rotation ticks, each row followed by its count of ticks:
The counts run from 0 to 389.
[-115,84,-27,-90,29,28,-383,66,225,-121,-106,-83,212,182,-122,-248,171,-205,94,-19,123,318,-72,49,-260,234,280,-228,-302,-328,-422,-103]
335
[-145,165,118,-208,158,200,-134,264,-101,-6,-314,-20,-277,77,-41,-274,399,-77,7,-85,65,39,425,32,-301,47,206,180,-356,28,-153,-108]
119
[272,-301,196,192,18,40,-64,159,39,-379,-8,-141,284,57,156,174,531,-160,104,231,86,-336,-156,-60,-33,-45,91,200,-247,301,248,40]
312
[45,-345,-119,-19,49,-87,-85,361,-212,192,81,211,-78,133,-7,-481,237,102,-142,449,-242,112,83,145,-40,138,-113,-136,-306,-212,131,-253]
112
[-29,-396,137,-185,213,-84,1,37,79,-224,-3,53,-139,-407,334,-258,-8,259,218,340,49,-120,186,-29,17,182,27,-289,-90,394,-2,-73]
205
[232,-275,-66,-70,-232,343,75,131,-17,168,-225,95,-265,502,179,-251,-22,88,83,61,-43,117,61,-138,3,-12,-38,-9,-537,-284,0,-18]
76
[-62,287,-15,-344,-54,69,-103,197,-78,-133,-275,28,107,-79,-12,-461,182,-185,181,494,-181,-332,258,57,152,52,-125,13,148,-64,-49,-13]
325
[284,82,-535,-62,-51,131,-167,54,44,-168,-240,106,-46,293,122,-299,1,-265,105,-45,-110,387,79,-90,-79,113,337,-53,-126,-183,-352,-205]
80
[40,-82,-46,2,45,216,105,222,86,-165,-53,-171,-308,222,21,-277,-101,-146,341,-357,129,15,128,-367,-391,115,231,196,-366,-5,-204,125]
84
[135,114,117,-242,185,-63,45,278,9,-229,76,-103,82,-190,-153,-530,0,-31,163,588,-242,-189,165,54,-50,-36,-1,-57,256,80,-142,-199]
3
[109,208,-114,-181,168,-26,-225,41,12,-229,-125,-246,113,52,118,-179,-28,-486,322,107,206,1,193,-186,-80,103,364,-164,-23,399,-147,-119]
88
[55,296,235,-211,244,51,164,-31,67,-143,-1,-230,8,-95,14,-215,433,228,273,324,-115,103,418,30,110,-171,219,-143,-63,118,-165,67]
171
[-109,231,-111,-224,71,-136,-146,-110,345,-93,-59,-172,141,327,259,-323,-59,-208,111,15,247,415,226,-305,202,237,189,26,-281,-48,118,187]
299
[-114,-104,182,-366,275,-2,-387,67,175,-111,255,96,-288,-42,-161,-151,216,-52,93,57,-6,-147,237,-143,-78,281,-67,-294,-267,347,-388,126]
375
[-176,-460,-62,170,61,-49,-167,176,-181,-127,-410,265,-108,-40,-56,-366,-98,-227,53,-119,131,-267,-91,-202,-130,118,-57,-154,-316,-86,-166,-58]
151
[108,-3,187,79,175,19,25,160,441,-166,94,-199,46,181,14,43,142,-297,240,-11,213,-255,-88,-331,79,65,144,254,-386,356,236,99]
92
[151,-8,132,-203,-197,502,7,236,164,-240,-429,-41,81,262,257,-51,289,5,-52,335,50,-55,-1,175,-145,-95,-96,350,-110,-217,146,-148]
74
[-157,79,146,260,-137,33,175,107,143,-342,-29,-111,41,-368,-80,-177,420,63,32,53,-49,-348,-120,-328,116,-8,-39,96,-387,253,-96,435]
101
[-94,-67,58,245,271,255,-123,43,84,0,-144,451,-58,127,-3,-437,-3,-201,-18,-145,-301,-59,124,146,-147,6,36,-99,-213,-401,-381,-182]
116
[115,-152,103,394,142,176,7,90,149,-257,-285,-191,-142,-61,281,-129,51,157,231,-34,69,297,-383,-95,223,-322,281,-424,-31,23,-320,-98]
134
[77,-492,138,299,163,63,148,-9,22,-413,-222,180,-116,44,165,-501,-369,120,31,37,-33,114,100,-197,9,12,82,112,-185,-48,-330,119]
253
[245,-235,-130,-276,-13,188,7,120,310,-460,-25,55,15,24,280,-327,-246,-77,155,330,-147,-281,72,-116,101,-95,-143,131,160,132,165,-55]
38
[103,138,147,138,271,186,251,8,397,-88,-68,-145,-16,123,222,15,317,-68,-70,183,142,80,-15,-57,321,-303,215,178,-446,140,306,66]
347
[334,-183,82,-189,-50,137,-1,-181,294,-316,65,327,22,-44,29,-102,-4,-205,-120,212,-277,-449,142,-138,272,5,246,-207,-165,143,-428,23]
208
[142,-289,-161,303,180,-97,-258,189,-44,-346,-179,399,16,-137,6,-323,260,66,19,52,-314,-274,-299,120,-2,-133,-117,-106,8,3,-119,-159]
319
[-132,-168,381,298,368,-106,-136,233,1,-21,-314,168,-161,-166,22,-371,-25,-25,211,46,7,-20,-74,66,-34,258,58,-51,-118,234,-308,-219]
372
[-204,127,-187,32,-117,356,96,266,101,-89,-180,-202,-97,122,-81,-309,96,-219,97,-288,49,-76,-153,-342,-161,-345,-51,152,-293,-253,18,168]
185
[71,-51,-372,-34,-95,70,152,-110,271,-408,-127,-68,452,-22,274,-155,287,-107,116,-75,127,-54,-42,-276,-97,-276,125,-250,-181,-292,126,136]
352
[-106,-256,520,181,144,-44,-138,63,241,191,-111,97,-143,153,267,-198,145,2,129,227,-166,-35,215,60,318,515,-51,-36,-285,-10,44,47]
161
[107,-300,114,-50,-5,-320,-71,80,249,-169,84,17,177,103,-29,-603,76,424,-103,301,-254,100,147,-126,273,114,-18,-96,-25,-271,174,94]
214
[-290,311,32,-25,-22,437,-244,177,-67,161,-40,-281,-315,-35,-19,-133,337,-196,-94,-76,154,302,145,-226,-51,-112,139,-160,-415,108,-97,143]
18
[25,-82,244,320,162,24,-233,249,57,-367,-332,15,77,15,-157,-443,82,128,-216,33,-356,40,-148,-21,85,-205,132,121,80,-229,-205,-112]
218
[215,-133,-377,147,149,138,-314,113,97,-232,-283,112,-136,316,214,-265,-157,-89,18,-47,-79,350,-101,14,-152,73,336,2,14,-149,-281,-261]
81
[69,-94,-81,-75,131,97,-141,177,655,44,224,-143,-112,204,306,-134,-6,220,251,3,-58,398,-138,-102,222,11,144,-364,-7,-123,166,-39]
130
[24,-12,269,222,98,386,-391,147,-225,80,-86,15,110,388,-191,-136,28,-531,-10,109,-184,-61,-122,20,2,-170,200,-274,-30,-85,-213,-367]
226
[-68,269,143,-98,145,261,-155,189,-52,23,142,-315,325,107,-110,-416,199,-418,161,244,-180,-62,331,-51,-23,-115,93,-97,38,-182,-15,38]
224
[-65,172,226,-434,96,371,-143,51,464,-10,-54,-85,180,192,90,-81,82,-410,241,6,32,-161,401,1,-131,12,244,-64,-44,-240,-52,-72]
123
[145,-27,29,18,-35,-344,-155,208,-19,-204,-385,-105,-23,324,96,-463,89,43,130,344,125,34,159,-132,277,191,-16,331,-68,171,80,55]
43
[-139,158,320,32,110,-106,-56,12,307,124,-22,43,-21,85,214,-228,432,37,190,319,-167,124,292,68,245,487,124,137,-328,52,122,186]
162
[93,-71,-392,-24,144,183,219,-3,493,-323,25,59,238,-152,462,-117,226,5,287,-35,-33,-9,-52,38,-176,9,134,-18,-251,-229,229,9]
30
[-127,-9,-323,-77,112,-60,-50,-141,125,-127,53,42,249,92,330,-101,249,-297,299,168,273,201,35,-121,-46,442,21,-166,-342,115,-2,181]
198
